Each path below is one point turned by a fixed rotation once a step. After each direction that follows a path, write how fast that rotation turns it, in deg/step (0 if it stays still).
Each turn is a multiple of 5 degrees from 10 to 175, or 0.
Each row of a path follows its step; steps can be skipped.
Path 1:
step 3: [ 23 -48 -31  13   2  12  -8  -9  12 -32   4 -21  43 -10 -11  -2   4  -8
   3   9   1  14 -22 -34 -18  15 -18   4  30 -25  -7]
step 4: [ 10 -16 -36  -1 -25  14  22   4 -12 -12 -14   4  -5   1  -5 -59  10 -17
  28   2  27 -20 -33   2   8  38  -3  -9   1 -16   3]
step 5: [ 46 -28 -44   5 -10  31 -10 -38   5  21  -8  -1  20   2 -34 -12  25  11
   5   6   7  -2  11  -9   1   9 -20   9 -12   3  29]
step 6: [ -6  -8 -50   2   6  29 -13 -22 -19  22  -1  18 -20  -1  11 -19   3 -23
  13  -8   7 -31 -17   7 -10  12  14  54   9 -16  10]
step 7: [ 19 -22 -19   2  -3  17 -15 -48   3 -20   1  17  -2  13  32  15  33  17
 -18  -5  36  16 -17  14  11  -4 -29  36   5  -2   8]
step 8: [ -5 -16   8 -23 -13  10  -2  17 -26  21 -10  29 -17  14  33   1  15  -6
  21  18  26 -23 -11 -23  16  19 -27  48   0  17   6]
step 9: [ -7 -15   7  -4   6  30   1 -37 -11  35 -20   7 -14  16  17  23  17   2
 -45  31  17  17  12   4  28  32  -8  -3   4  18  12]
step 10: [-19 -25  28  -5 -10  21  10 -16 -37  27 -20   9  -4 -18  13  41  -9   2
   9  25 -12 -41  -6  19  22  -9   4  34  -7  -8 -20]
step 11: [  4  -1  21 -13 -11  18  11 -13 -10 -25 -19  59 -16  -6  -5  58  13 -13
 -41   3   0  10  -3  13   4   3   5 -14  13   1  -5]
step 12: [  7 -13  55  11 -10 -17  34  12 -21  -4  -9  10  21   8 -12  18   8 -48
 -11  27 -10 -13  -2  -4  14 -17   1  36  22   6  -6]
step 13: [ 15   6  19  -7  -4 -10  26 -24  30 -10 -42  18 -15  -1  15  10   0 -51
   3  38 -17  18  15  13   2  13  12 -31   8  11 -13]
[  1  -3  -3   3   0   6   0  -9   2  17  -6  -7 -10  -3  -4  -6  -3   2
   4   6 -14  -2  11   2   7   3   8  -6 -13   6   6]
85
[ -9 -10   4   3  -3   7  -9   6  -9  -1   1   4  10  -3   3   3  -7   5
  -7   8   0  -1 -13 -10   9  -1   8 -15  -4   0   1]
45
[  4   5 -10   4   0   4   7   3   9  -4  -7   3  11   3  -3  -2   2 -18
  -2  -1   2  -4  -3  -2   2 -11   3  -1 -17  -8   4]
40
[ -3   9  -5   5  -1  -3  -7  17   2  -1  -4  -3  -2  -8   5  -9  -6   8
 -12   6  -3  -3   8   9  -3 -10 -12  -3   1  -2   5]
0
[ -9   0  -4   7  10  -5  -2 -10   1   1   0 -16   8  -2  12  -2  -3  -9
  -2   8   0   1  -4  12   3   4   6   2   8  -9  -9]
115
Path 2:
step 1: [ 45  27  -9 -14  -1 -14 -39  14 -13  18  15  28 -15  -6 -38 -14   9  -8
  -7  26  15  -5 -21  -9  -6   0  19  22   0 -16  26]
step 2: [ 17 -19   5  -6 -42 -18   4  22 -18  23  -8 -29  -1 -32   1  -9 -26   7
  15 -13   5 -18  12  -8  22 -12 -17 -31   5 -47  17]
step 3: [ 13   5 -25  25   9   8 -31  -3  15  -9   8   1  17 -28  28  -2  -5  -3
  12  34  17 -43  37 -29 -11  -4  -1  24  14   1   6]
step 4: [ 34  19  27 -18   1 -27  -8   2   5  -1  16   9  17  -4 -22 -50 -16   9
  18 -28 -12 -30 -15 -21   5  21 -19   1  -1  23  -3]
step 5: [ 22 -16 -39  24   5 -38 -15 -10   6  45   7 -18   2  -4   2   2 -35   4
  18  16 -29  33   8  -6  -3   5  -6  -1  29  -9 -14]
step 6: [-26  25  10  28  -2 -16  21 -14  -8   2  -1 -10  24 -43 -26  -9  21   6
  40  11 -13 -27   0  16  -9 -10 -13  32  16   0  15]
step 8: [ 23  -6  -1  -2 -31   4  17 -15   3  25 -22  -5 -16 -21   5  26 -21  23
  15 -36 -11 -11   7 -12   8 -12 -46   9  23 -31  12]
step 9: [ 35   1 -21  -1  35  22  -3 -15  16 -14  -3  22  22 -24 -22   9  14  -5
  22  36  -4 -21  27 -23   1 -30  11   1  28   4   5]
step 10: [ 52   9  23  -9  -8 -14  10  -2 -28 -12  -2 -24  28  -9 -28   5 -22  17
  23 -17  10  -9  -3  -7  24  13 -16 -13 -19  31 -23]
step 11: [ 16  -5 -23  35 -20  -7   5 -51  14  25 -16  -8 -25  10   7   3 -20  21
   9  27  -7   4  28 -13   5  15  15   3  24   2 -34]
step 13: [ 52  -3  -6   1 -18   4  12  16 -10  16  21 -16  -1  41 -32  26  11 -16
   3  30 -23  16  11   4  23  34   4  12   4   5  18]
[ -9   3   7   3  -9   4  -2  -1  -7  -1  -9 -18  -6  -8   1  -5  -4   2
  -3   8   6 -10   3   0  -3   1  12   4  -7  -4 -12]
85
[ 10   5   9  -3  -3   2  -5   3 -10   9   0  -1   1   2   9  -4   1   4
  -9  -8  -1   2  -4   8  11   2  11   4  18   8  -1]
120
[ -9  -2  -4  13  11   0  -2  -6 -10  -8 -10  10  -2  -7   3   2  -2  -1
  -9   2  -3  -6   6   4   8   7  -8   0  12  -8   0]
125
[ -6  -5  -5   5   7  12   6  -6  -2   7   0  10   2  -5  -9 -14   7   3
   0  -4  10  -5  -8 -10  -4  -1  10   7   2   6   7]
130
[ -2  -7 -10  -2   0   2 -16   2   3  -8   2   1   1  11  -7   4  -5   1
   1  10   1  10   7  -8   0   1  14   9  10  -3  -2]
175
[ -2  12   7  10   0  -6  14   9  -8   2   0   7  -5   9   1   1  -1   8
   3   4  -3   7   1  -1  -2  -4   8   8  -4 -14   9]
60
Path 3:
step 0: [-16  14   2   2  -8  18 -15 -38  21   4 -22 -40 -28  15 -37  11 -29   0
 -22  -8 -16  10   7  15   2  -8   7 -10  19  -4  -7]
step 1: [ -1  -8  10  14  41   2 -14  20 -29  14  36 -19  29 -23 -14 -18  -7  32
 -13 -21   4  29  11  10   6   4 -11  20  -6   4 -10]
step 2: [ -1 -33 -24 -18 -35  -2  -3 -31 -18 -11   5  -2   2   1  11 -15  21   8
 -22  12 -13  12   9 -23  37  -6 -11 -19  30 -16   0]
step 3: [ 20   7  -1  -6  -4  40 -11   3  16   9  10  17 -30  13 -31  41 -21  18
  10 -18 -11  24  11  15  23  30   0   9  -2   1   2]
step 4: [ 13   6  13  18 -22  -2 -34 -14  -4   2  20 -21  39 -21   3  13  23  13
 -31  -2 -14  15  -7  27 -29 -20 -15   2  -7   3 -24]
step 6: [ 24  22   1  -6   1  41 -12  -2  14  14  20  36  -5 -35  14   9  -6  -2
  -6 -30   3  15   7 -23  21 -25 -17  16   9 -25  -4]
step 7: [  2   4  -8   9 -26  -8 -14 -11 -29  -2  14 -13  -3  17  -7  33  27 -19
  17  15 -10  16 -10  27  -8  -7 -49  15  17  17  20]
step 8: [ 18  22 -17 -38  -8  -4  14  22   9  -1  28 -25  10   2  -5  15  -9   4
  -2 -31   9  -1 -26  13   5   3   6 -43 -12  -6 -35]
step 9: [ -5  -2  10 -34   9  17 -15  -4   4  26  -8  19  10 -43  18  12  -5  -4
  -9  26  10  13  -5  25  10 -48   3   3  13  14  21]
step 10: [  5   2   6  15   1   2   2  12 -36   1   8   4 -24   7  19  11  39 -14
  33 -10  11 -20   8  20  30  -3 -37 -12 -19 -28  -6]
step 12: [  1  -5   3 -26  55   8 -15  29 -17   3   9 -20  11 -13   6  -9  -6   6
  20   6  15  19 -25  39 -15   0 -10  16   8   1  17]
[  5 -11  -9  -4   2   6  -3  -2  -5   1  -4 -11   7 -10   4   0  18  -4
   6  10  -3  -2   3   0  -9   2  -2  14  -5  -1   0]
135
[  0  -1  -2   8  -6   8  -1  -3  -3  -7  -3   3 -19   2  -2   7   3  10
   6  -2  -8   0 -17  -8  -5  -2  -6   3  -7   6  -1]
95
[ -3   6   1  -7   1  -3   8   9  -1   1  -3   0  -7  -7   9   2  -1 -15
   9   2  13  -9 -13   7  -6  -7  -3  -5  -4  -5   9]
20
[ -3   7  -2   4  13   0   2  -3  -7  -4   2  -9  -3   2  -1  -9  -7 -11
   1 -10  -5  -3   2 -13   1  -9 -12  12   9  -4   0]
70
[-12   7  -6  -5  10   1   8   0  -7   4   0  -3   6  -6  -3 -11   3  14
  -1   1  -5   3  -9   4  -1 -13  12  -5  -3   6  -5]
95
[  1   5  16   4  -4  -9   3   6 -18   5  -8  -1   4  -1   8   0   9   5
   2   1  -6   4  -2  -2  -3   8  -6  -5  13   0  -2]
130
Path 4:
step 1: [ 45   3   3   0  20  15  33  -7   7  21 -24   5   3  19  17  -1 -30   9
  -7 -14   9  19 -16  38   3 -11 -16 -20  13  -4   6]
step 2: [ 13   8   0   6   4 -39 -11 -15 -10   4 -24  13  -2 -30  -8 -22  15 -21
  21  -4 -10 -16  -6  22  11   7  10 -17  34  39  20]
step 4: [ 28  31 -14 -19 -10  11 -20 -17  24   2   5  -6   2  12  -7  -9 -10  -4
   9   1   9   8 -24  44  32   4  21  10  19  33   7]
step 5: [  2 -13 -19  -2  27   3  -4 -44  11  -4 -53  -7  18 -19 -11 -17  15 -21
 -10  -5  17  -6  11   9  -7 -18  23 -19  -1 -14   8]
step 7: [ 20  -6   7   3  -4  39 -17 -33  22  19 -21 -17  33   1 -13  25 -28 -15
  -3   0   9 -14  16  16  10  -3 -19   0  25   0   2]
step 8: [ 20   5   9   8  30  -7   5  -7  -6 -37  -5   1  37 -39   1  -8  27  -8
  33   1  13  15   1  25  14 -25  -1   1  -3  16 -13]
step 9: [ -9   0  12  -3   8   1 -36 -19  17  10 -12   8  10   2 -23 -20   6 -13
  -7   5  29 -11  26 -14  22  12 -55  10 -14  11  10]
step 10: [ 23  27   8 -11  37  35  -8   6   7 -18   3 -10  13  11  26  16   4 -29
 -13   2   8   2  -9  18  16 -20  -4  41  12   4 -19]
step 11: [-16 -10  -7 -16 -16  -8 -21  11   0 -22 -38   5  33 -19  -9 -34  11  -2
   0   3  23  -2  35  31  -4   1  -4  27  17  -6   5]
step 12: [ -5  20 -19 -15  38 -12  18   7  23  13 -15   9  -6 -14  17  26  15   1
   2  19  20 -17  21 -15  21 -16 -30  27 -17  -6 -19]
step 13: [-10  13  32 -10  -7  14   3   2   8  16   7  19  32   7 -13   3  -3   7
 -12  26  12   2  -1  19  -4  -2 -10  38  57   1   1]
[  0 -11   8   0  -2   5  -2  -2   3   1   2   6  -6  -2  -3  14 -13  -2
 -10 -10   4   9  -7   5   0   4   4  16   0   7  -5]
115
[  5  12  -1  -8 -10  18   9   2 -12   0  -4   0   6  10 -10   3  -3  -3
  -2   0 -12   5  -1  -4   8  -2  -2   3   2  -1  -1]
115
[ -2   3   3  -2   0  -3  -6  -8  -2   3   1  -5   1  -6   9  10   4 -10
 -14   6  -9  -7  -2  -7   1 -10   7  -5  15   8  -6]
135
[  5   3   5   4   7  -6 -11   5  -8  -4   5  -5   3   5   7 -14  -1 -11
  -7 -14  -6   6   1  -3   8   7  -6   1  -4   9   4]
55
[  3   3   0   6   6   1   4   5   4 -14   4  -4   4  -8  -8   1  -3  -4
  -8  -3  -7  -5   0  16   1   7   8  -4  11 -12  10]
120
[  3  -3  -5   2  -5   1 -11  -3   2   4  -7   3   0  -3 -11  -6 -13  -2
   2   4  -5 -16  12  -9  -4  15   3   3   2   5  -1]
160
[  3  -7  -3 -12   3  -2   1  -6  -8  -9   0  -2  12  12   6   2  -3  15
   1  -9   1  -8   5   9  -7  -1   5  -3   2  11  -2]
115
